In the data rows, the value 128 means zero.
Here is a table of points, one per row:
[161  89 126 102 193 114 140 211 143 198 151 141 120 121 100  55 161 114
 145 173 110 136 103 118 172 112 141 119 167 111  62 134  97  98 167 122
 153 106  80  80 136 138 131 115 117 144 152 153  81]
[132 118  93  72 147 137 166  83 123 164 137 111  59 114 161 225 108  96
 190  95 122  53  73  98  88 113 132 128 132  86 128 151 102 137 128 112
 138 148  66 139 131 154 199 153 142 156 120 143 124]
[109 106  70 121 104 136  81 160 191  64  99  98 148 142 111 128 173 116
  31 141  99 163 123 105 128 147 128 128  98 137 113 161 110 173 174  61
 118 180  96 118 105  90 159  87 155 106 123 150 158]
[168 175 108 117  97  98 171 193 146  97 147  75  68 131  96  73  93 134
 198 127 145 104 216 106 101 160 133  97 106 157 110 142 112 127 108 182
  97  90  92 115 123 193 102 111  96 124  84 116 174]
[179  90 153 141 112 145 124 113 172 186 166 138  67 125 176  83 152 107
 159 160 151 151 160 188 118  78 217   9 126 148 165 103 131 124 129 110
  83 108 130 121  89 122 155 134 144 137 150 141 116]
[136 126 164 135 108 131  32 106  68 122 146 120 148 170 112 130 113  88
 133 129 187 119 159  90 120 133  60  80 133  98 106  99  94 136 139 111
  82 114 142 161 135 155  79  64 124 151 138  96 146]
[123 157 106 149 147 193 128 104 149 120 111 190 127  88 144 104 139 100
  48  73  72 106 215 137 130  96 103 124 121 151 156 195 100 138 133 167
 135 145 140 142 126 112 124 131 100 168 144 136 111]
[110 129 121  16 177  94 142  97 116 112 110 133  86 151 141  98 170 116
  71 106  97 169  90 145 128 107 145 123 178 104 126  85 161  93  99 153
 109 124 123 109 149 147 121 130 151 137  82 161 160]
[105 166 107 146 191 147 138  62 124 112  68 195 100 120 176 135 154 145
 201 137 113 156 158  93 153  96  96  77  56 158 109 144 137 165 100 111
 207 101 155 128 209 117  62 152 175  87 166 133 108]
[134 148 107 145 158 160 222 114 130 108 101 131 102 168 133  89 151 138
 117 126 180 163  57 137 182 155 100 140 119 144 175 102 139  52 154 146
  84 165 105 119 118 127 138 149 101 138 101 139  91]
[153 103 102  86 159 134 153 177 124 162 119 145 112 100 131 101  80 148
  91 115 134 123 110 127 141 189 130  55 171 139 169  98 192  76 162  95
 116 169 140 104 156 134 122 153 102  91 169 122 150]
[115 124 192 130  67 130  70 141  18 118 170 144 144  71 100 150 155 109
 193 151 147 124 143 117 120  97 100 129 114 187 119  99 161  97 160 148
  79  89  98 126 119  76 163  92 126  61  98 174 149]
[ 71  71 151 147 115 103 144 144 178 129 133 100 143 133  97 166 195 160
  76 114 134 131 167 141 171 139 102 157  75 173 112 123 159 153 166  65
 127 146 151 119 134 184 147 151 116 167 123 147 197]
[ 99 136 118 115 135 114 183 136 118 149  63 160 162  99 212 116 108 105
  84 123 123  85 104 167 100 167 159 149 108 132  85  62 114 135 103 150
 124 145 117 143 101 142 104 108 112 122 169 151 120]
[168  90 139 113  64 132  85 173  95  73 115 138 190 159  91 165  87 133
 196 157 135 102 117 105 166  76 133 134 148 179 146 109 108 152  80 123
 121 101 124 152 155  74 116 157 115 214 155 140 135]
[188  32 108 154 151 102 135 145  89  86 138 164 157 152 124 145  81 160
 138 150 159 134 178 129 105  84  97 169 119  90 143  79 113 165 165 124
 139  76 139 157 121  66 156 140 118 112  71  74 160]
[174 155  69 115 116 142 109  86 110 180 118 124 147 137 167 121 114 179
  96 101  99 102  93 118 161 185 162 173 127 126 146 158 118  99 124 137
  93  96 142 155 145 179 169 120 212 124 122 138 100]
[ 73  80 137 172 111  98  89 131 145  98 143  69 173 141 127 152 162 113
 123 130 110 145 174 108 131 154 153 157 124 123 114 129 166 115 105 101
 150 192  60 163 150 123 101 153 114 135 127  96  83]
[117 101  88 120 169 149 160 132 161 131 234 152 110  94 149 119 124 161
 255  99  96 139  76 172 119 142 128 142 159 116 136 111 139 117 145 128
  90 165 152 132  91 125  77  81 164 178 119 163 123]
[149  95 201 190 133 155 102 126 143  81 157  13 106  96 161 170 115 139
  76 167  88 135 121  84 126 104 105 157 109 135 131 130 130 115  78 134
 162 143 158  97 135 112 121 105 124 117 149 152 121]
[102 172 114  74 133 151 165 122 133 154 201 155 104 213 119 151 129 111
  69 103 151 112 127 131 152 144 145 146 131 137 134 111 111  93  93 177
 145 164 169 113 107 122 175 142 155  90 138 127  95]
[ 46  80 143 163  81 185 131  92 172 131  89 129 108 154  66 132 138 190
  83 206 103 114 142 117 135 146 114 141 150 118 141 122 168 147 115  71
 140 126  96 114 115 156 154  86 125 129 114 117 128]
[170 165 123 141 115  55 102 149 113 105 170 145 145 129 104 174  84 200
  75 174 134 176 117 161 119  85  68 112 113  89 110 153  93 129  52  50
 114  99 119 161 121 125 103 148  77 104 143 111 122]
[ 87 132 129 121 119 119 121  88 130 176  99 142 110  57 138  76 107 118
  93  96 102 147 103  85 141 113  93 118 126 186 146 168  89 148 126 150
 176 122 159 163  90 125 101 166 127 112  95  57 109]
[103 205 108 105 101 125 169 116 204 134 100 130 137  69 139 156 116  77
 197 134 150 166 134  86 120 135 119 141 172 115 139 143 138 171 160 158
 151  94 185 153 170 139 155 124 123 103 168 121  91]
[145  94  97 124  86  94 109 189 101 136 103 124  99 150 104  82 122  99
 249  97 149 124 127 164 125 139 146 129  68  92 162 194 123 137  65 174
 123 151 146  63 129 155 152  57  71 103 128  93 144]
[112 145 149 195  94 132 111 196 119  85 104 147 157 121  90 133 171 146
 118 103 188  75 132 120  71 128 102  80 131  77  94 144 105  63 101 143
  86  47 151  92 120  80 117 170 169 166 115  72 150]
[120 110 194 143 124 105 103 113 144 142 127  78 122 154 151 205 144 166
 107 167 125 182 161 127  96 184 127 197 150 126 147 182 130 150 159 132
 123 139 111 102 142  47  62 107 140 142 139 136 153]
[ 77 199 117 119 180 141 114  99 121 154  94  88 167 168 176 106 103 127
 174 129 101 131 129 182 131  94 141 166 153 107 140 105 116 109 152 129
 147 142 116 123 104 146 147 186 131 127 158 109 164]
[159 159 141  76 106 127 135  77 124 133 101 130 170 127  99 107 157 156
 123 122  87 119  98 147  88 148 173 143  93 104 124  93 110 127 177 180
 147 174 143 147 119 158 130 171 118 112 165 133 100]
[156 182  89 201 157  87 122  72 120 149  82 154 137  88 101 141 123  99
 110 112 138 138 116 140 129 139 159 126 190 167  81 102 142 177 118 160
 186 157 151 116  97 151 169 116 125 142 113 125 132]
[121 193 122 131 170 150 145 158  89 162 154 118 107 155 136 142 132  98
  74 117  93  86  73 155 136 153 182 139 128  88 140 117 189 175 140 139
 156  94 152 151 119 135 120 160 105 136  79 127  84]
[160 100 237 145 105 137 122 119 110  74 173 141 192 127  95  93  65  76
 121  91 199 112 129 122 119  82 131 138 131 122 116 178 127 130 146  83
 124 115 115 147 162 116  92 108 148  90 104 170 145]
These points spread out most along one direction. How far along it is each point below, from 0 to 99? 50 is the average, and the first point above lies past it. One standard deviation of the points above along it is 16.
[121 193 122 131 170 150 145 158  89 162 154 118 107 155 136 142 132  98
  74 117  93  86  73 155 136 153 182 139 128  88 140 117 189 175 140 139
 156  94 152 151 119 135 120 160 105 136  79 127  84] 69
[159 159 141  76 106 127 135  77 124 133 101 130 170 127  99 107 157 156
 123 122  87 119  98 147  88 148 173 143  93 104 124  93 110 127 177 180
 147 174 143 147 119 158 130 171 118 112 165 133 100] 66
[188  32 108 154 151 102 135 145  89  86 138 164 157 152 124 145  81 160
 138 150 159 134 178 129 105  84  97 169 119  90 143  79 113 165 165 124
 139  76 139 157 121  66 156 140 118 112  71  74 160] 27
[ 77 199 117 119 180 141 114  99 121 154  94  88 167 168 176 106 103 127
 174 129 101 131 129 182 131  94 141 166 153 107 140 105 116 109 152 129
 147 142 116 123 104 146 147 186 131 127 158 109 164] 66
[ 73  80 137 172 111  98  89 131 145  98 143  69 173 141 127 152 162 113
 123 130 110 145 174 108 131 154 153 157 124 123 114 129 166 115 105 101
 150 192  60 163 150 123 101 153 114 135 127  96  83] 38
[112 145 149 195  94 132 111 196 119  85 104 147 157 121  90 133 171 146
 118 103 188  75 132 120  71 128 102  80 131  77  94 144 105  63 101 143
  86  47 151  92 120  80 117 170 169 166 115  72 150] 29
[ 99 136 118 115 135 114 183 136 118 149  63 160 162  99 212 116 108 105
  84 123 123  85 104 167 100 167 159 149 108 132  85  62 114 135 103 150
 124 145 117 143 101 142 104 108 112 122 169 151 120] 68
[134 148 107 145 158 160 222 114 130 108 101 131 102 168 133  89 151 138
 117 126 180 163  57 137 182 155 100 140 119 144 175 102 139  52 154 146
  84 165 105 119 118 127 138 149 101 138 101 139  91] 67
[179  90 153 141 112 145 124 113 172 186 166 138  67 125 176  83 152 107
 159 160 151 151 160 188 118  78 217   9 126 148 165 103 131 124 129 110
  83 108 130 121  89 122 155 134 144 137 150 141 116] 55
